(in the rows, 128 means zero)
T: rows in 4 groups, each row roughly a mix of its group's directions:
T (136 x 10):
[[146  91 140 168 137 137 114 167 132 127]
 [127 140  89 169 155 123 132 117 160 133]
 [168 126 124 163 133 103 128 128  92 105]
 [175 160 133 133 119 125  98 104 114 145]
 [109 101 112 158 141 100 159 144 152 110]
 [162 151 165 159 155 140 140 140 123 137]
 [121 112 125 129 171 108 160 143  92 142]
 [146 110 126 123 101 103 139 107  88  95]
 [148 147 162 131 135 100 164 115 106 153]
 [112  82  97 117 111 128 130 155 154 143]
 [102  94 155 124 160 114 162 139 134 116]
 [139 144 121 110 146 129  82 172 128 113]
 [129 136 153 118 157 113 150 170 142 160]
 [151 117 125 155 137 150 157 108  83 140]
 [153 101  77 112 122 141 145 111 143 117]
 [187 124 149 127 144 128 151 143 128 110]
 [100 149 102 139 152 125 156 136 155  95]
 [121 137 117 164  86 113 143 112 161 116]
 [111  96 140 107 153 102 142 151 102 102]
 [101  90 128 106 154 108 164 117 120 132]
 [141 118 124 118 121 176 116 144 174 129]
 [102  99 145 119 132  92 149  99 157 133]
 [107 129 155 138 153  84 117 102 110 148]
 [141 123 120 141  91 158 149 156 101 102]
 [119 130 106  99 103 153 101 130 155  94]
 [156 142 126 121 122 146  84 103 106 156]
 [112 161 131 150 104 119 139 166 159 113]
 [163 113 139 131 103 126  86  99 150 127]
 [109  93 133 140 135  95 175 128 129 115]
 [143 117 142 146 145 128 127 167 114 177]
 [122 121 166 167 164 132 146 153 133 125]
 [102 124 139 142 167  90 139 109 104 115]
 [142 134 122 123 122 127 100  72 159 119]
 [171 145 105 133 114 154 119 113  92 114]
 [177 109 139 159 141 124 111 137 100 117]
 [123 127 127 159 152  94 144  88 101 130]
 [110 101 138 134 116 123 167 171 105 135]
 [154 127 111 177 146 120 111 116 106 153]
 [173 160 111 123 113 138 112 128  95 111]
 [125 146 143 135 148  77 117 157 104 139]
 [129 159 124 123 137  83 149 141 168 132]
 [130 141 125 134 109  92 143 142 180 145]
 [144 142 157 112 142 142 105 133 180 137]
 [182 156 112 136 112 132 125 155 143 136]
 [ 87 114 112 118 118 119  83 117 107 113]
 [173 101 157 134  96 129 115 139 121 111]
 [125 132 171 113 106 111 124 165 116 158]
 [147 133 139 129 155 113  78 142 134 161]
 [135 143 102 113 140 122  82 165 108 126]
 [122 123 101 149 141  91 101 164 113 111]
 [108  95 131 141 101 136 134 117 111 177]
 [112  92 137 117 106 148 102 136  88 147]
 [128 161 145 160 110 140 135 159  91 136]
 [159  79 116 143 130 148 114 144 103 138]
 [146 106 137 161 159 159 137 122 149 156]
 [150 112 135 131 138 149 118 106 101  77]
 [110 114 163  91 152 153 117 146 150 120]
 [ 98 135 129 133 139 135 149 131 186 148]
 [145 105 113 164 131 106 117 134 166  99]
 [166 161 114 131 108 117 148  97 106 113]
 [115 121  95 104 132 136  95 109 166 149]
 [119 128 160  98 125 108 133  94 165 113]
 [141 136 118 126 106 161 146 117  74 122]
 [134 134  74 117 134 114  96 118 150 146]
 [159 124 138 126 123 121  75 102 150 140]
 [104 107 134 121 131 111 114 113 134 186]
 [ 87  83 120 136 119 147 113 140 136 153]
 [152  88 125 160 129 102  98 133 139 148]
 [139 156 151 101 107 162 136 151 103 110]
 [153 132 136 136 149 115  74 144 150 146]
 [118  90 166 110 154 154 119 119 106 131]
 [121 162  95 141 117 120 143 102 169 125]
 [118 168 145 160 114 137 138 171 133 131]
 [166 154 140 139 130 118 114  83 110 143]
 [104 112 159 113 149  97 133 156 140 159]
 [148 131 156 128 169 144 156 146  96 125]
 [151 113 131  97 117 117 124 119  79 100]
 [124 152 105 131 140 143  80 128 144 163]
 [147 147 109 122 119 125 160 142  86  94]
 [109  80  91 113 112 143 125 141 140 143]
 [121 143 179 145 113 147 109 131  95 137]
 [110 130 147 119 138 109 120 153 185 118]
 [113 127  92 109  87 128 128 116 130 167]
 [155 128  96 136 101 124  97  90 110 130]
 [104 105 146 110 164 140 113 142 169 130]
 [161 143 112 127 136 142  71 135 116 133]
 [136  94 153 135 164 136 112 152  95 120]
 [151 116 115 113 129 107 160  86 156 114]
 [149 121  98 101 109  82 131 126 141 106]
 [ 97 135 134 129 125  66 134 125 109 132]
 [173 146 164 140 115 101 122 139 109 123]
 [111 172 103 145 148 118 138  98 153 128]
 [137 147  82 129 135 110 136 129  91 159]
 [ 89 105  90 129 119 123 121 143 152 158]
 [127 116 126 117  96 147 123 164 166 157]
 [158 130 101 146 165  95 152 121 143 129]
 [113 155 121 111 138 143  88 123 140 172]
 [153 141 126 100 122 172 114 146 155 105]
 [ 94 138 152 101 151 106 164 133 145 118]
 [108 113 135 135  97 103 117 128 129 181]
 [ 84 115 141  93 107 137 116  97 138 119]
 [101 153  90 139 170 121 133 111 144 128]
 [129 124 126 100 105 150 123  86 169 135]
 [123 152 131 140 124 115 127 141 119 192]
 [169 131 117 173 146 137 118 106 114 111]
 [ 91 108 129 107 131 141 118 155 171 113]
 [134 127 169 143 152 108 129 133 131 177]
 [128 104 110 139  99 126 128  73 110 140]
 [137 115 122 107 127 124 152 136 169  81]
 [127 133  98 141 104 166 145 132  85 131]
 [100 154 114 113 140 133 166  90 122 110]
 [104  87 118 121 113 153  99 115 100 111]
 [179 149 115 126  93 153 142 124 125 134]
 [137 132 114 104  65 119 126 108 128 122]
 [157 148 131 157 139  93 114 152 120 160]
 [152 114 113 170 166 116 127 147 151 121]
 [ 97 123  80 129 116 124 126 123 148 166]
 [168 133 165 117 140 109 103 137 144 101]
 [122 129 108 129 104 139 149  76 139  98]
 [ 78 152 120  98 114 131 131 107 125 154]
 [153 112  97 139 131  81 134 118 111 102]
 [173 123 121 148 107 119 118  90 111 108]
 [117 132 133 127  75 137 155  91 138 130]
 [153 155 131 129 106 152 141  87 128  96]
 [147 171 116 173 106 127 143 135 120 139]
 [100 105  78 118 137  98 127 118 128 146]
 [114 124 138  89 124 134  94 157 151  99]
 [168 119 132 157 146 125 125 153 110 166]
 [ 89 160 138  90 135 144 152 124 116 140]
 [138 155 159  93 129 125 143 110  90 112]
 [135 159 159  85 111 150 127 106 120 114]
 [139 130 123  97 181 144 110 142 131 151]
 [134 108 102 133 109 174  90 136 140 135]
 [150 108  85 101 107 145 144 102 132 115]
 [147 142 160 180 148 145 123 142 124 137]
 [161 167 131 128 132  98 105 140  95 125]]

one row of each group, then the others: which group is each in?
[129 122 142 103  97 123 161 114  84 114]	N
[130 118  96 150 104 157 112 133  99 162]	X
[136  86 142  89 116 138 121 141  95 116]	R
[131 130 158 118 129 118 150 156  82 156]	S

[147 155 139 148 167 147 130 104  94 138]	R
[131 104 149 138 128 101 127 162 171 107]	X
[161 137 133 155 136 111 168 124  90 123]	N
[145 116 151 149 157 150 104 126 152 166]	S
[186 135 154 152 138 120 132 137 119 109]	R
[121 116 118 115  92 149 171 108 157 124]	S
[161 123 134 175 131 142 113  92 134 137]	N
[141 105 119 159 131 119 159 164 105 102]	X
[164 138  97 175 132 108 132 140 123 141]	S
[109 167 108 165 126 113 122 106 157 131]	R
[126 109 144 133 137 121 136 138  62 123]	N
[149 119 153 160 161 114 123 168 127 142]	R
